In the rows, zero is written as 128.
Rows swapped in pairs by one turn or mirror: which row each one swaps with:
The rows were stretched afterwards, more along some directions than others.
biv: [133 124 117 134 128 112 173 149 131  96 112 138 142 125 129 112 130  92
 150]
vulu: [ 94 120 153 129 137 129 128 144  95  93 106 119  84 157 141 113 101 119
 138]
ronu: [ 94 129 126 121 136 117 133 120  99  76 105 141  93 145 134 130  96 124
 136]
tel: [114 103 111 137 158 114 119 132 131 136 105 133 118 168 144 132 127 107
 125]
kupup: [114 131 138 121 123 128 147 119  92  73 104 127  94 138 128 128  96 137
 138]
lis: [109 114 162 136 150 139 134 167 104 115 143 122 129 171 130 114 118 104
 145]
nore: [106 133 121 121 124 116 134 122 107  87 111 128  99 129 135 126  95 124
 136]
Kabu: [150 133 111 128 119 118 179 131 124  90 116 145 147 124 124 125 122 108
 150]
noro: [105 136 127 121 121 112 151 119 106  75  87 128 101 120 132 134 101 140
 137]
letuf: [161 135 135 132  97 167 161 124 111 119 147 102 157 124 131 109  97 147
 144]
dabob: [171 139 134 144 100 174 152 116 103 125 170  95 135 133 123 104  96 147
 141]
Pegub: [114 114 144 136 151 125 147 150 107  78 136 139 126 136 131 130 114 107
 148]
zibal: [110 118 159 139 137 139 138 154 117  95 153 132 126 143 129 123 116 108
 142]
Kofo: [111 118 154 128 149 132 157 161  99  78 147 134 133 157 131 114 114 100
 152]
Mive: [157 129 116 128 113 123 174 151 136 113 132 126 154 123 130 112 134 104
 142]
Kemev: [ 95 128 126 123 131 109 129 122  97  82 101 139  92 140 134 134 106 132
 131]
povu: [172 149 129 134  94 168 173 124 113 117 161  96 148 101 132 104 108 148
 140]
betu: [130 105 121 141 142 129 124 120 123 143 105 122 110 152 139 135 121 125
 124]
Toser: [144 110 114 129 145 125 124 121 128 141 105 120 113 144 133 139 118 132
 128]
zom: [118 128 127 143 143 145 111 136 119 140 166 127 130 180 136  99 116 104
 137]
Zuzif: [110 115 133 130 152 143  95 145 131 149 147 138 133 183 147 113 121 102
 144]
zamu: [134 110  94 122 148 101 137 115 137 124  99 142 131 145 143 146 130 122
 136]
Tupi: [118 118 155 132 139 136 160 160  94  85 144 131 136 149 127 118 116 109
 149]
panos: [106 115 153 146 148 143 146 157 102  88 148 127 126 151 133 120 105 100
 138]
zurel: [148 120 115 131 129 124 182 150 126  93 131 138 164 140 124 108 120  96
 157]
lata: [126  98 122 136 158 117 116 117 125 148 105 133 114 164 142 140 126 120
 135]
zut: [120 112 165 148 130 144 138 155  93  96 160 124 141 151 133 107 110 108
 143]
sukir: [167 140 100 114 107 119 182 131 136 107 126 130 164 113 120 131 125 122
 151]
ludub: [125 117 144 144 139 145 165 147  93  80 148 125 141 164 125 126  97 113
 156]
leged: [121 117 128 138 147 145  91 138 116 153 155 128 124 193 140  98 115  99
 146]
dib: [161 134 127 139 100 163 148 103 112 129 165  98 150 125 127 119  98 149
 139]
bul: [120 129 136 137 148 146 108 159 114 142 155 129 125 175 146  90 126 100
 140]
tates: [140 124 115 140 137 141  98 128 125 163 160 127 142 174 130 107 121  94
 142]
Fuf: [146 117 100 126 132 123 166 138 141 105 142 140 161 136 136 113 128  78
 162]
sozuf: [148 129 110 126 115 122 173 150 136 112 129 130 149 122 128 119 134 100
 146]
befuf: [167 139 133 130  88 176 147 130 128 139 168  96 153 106 135  97 115 136
 129]
mitum: [128 102 115 136 148 125 132 125 120 134  99 121 104 155 140 131 124 117
 134]
votip: [125 102 123 132 151 120 136 134 120 123  88 128 112 155 143 127 124 118
 131]
gifup: [161 137 136 142 103 169 149 100  98 120 175  97 154 123 117 121  91 142
 143]
nor: [ 90 128 131 117 138 110 131 129 110  76  95 141  90 135 140 134 109 126
 130]
kelet: [117 119 149 128 145 154 110 150 106 130 163 135 141 175 142  92 121 105
 140]
Mekem: [ 88 133 136 118 137 109 132 122 107  91  98 137  97 143 129 131 107 128
 130]
bobes: [139 127 110 137 123 122 166 142 131 110 126 136 147 153 128 124 123 100
 152]
basu: [112  97 117 134 172 112 107 134 130 138  90 138 102 172 146 140 128 112
 137]

bul pairs with povu
Fuf pairs with zut
leged pairs with dib
zibal pairs with zurel

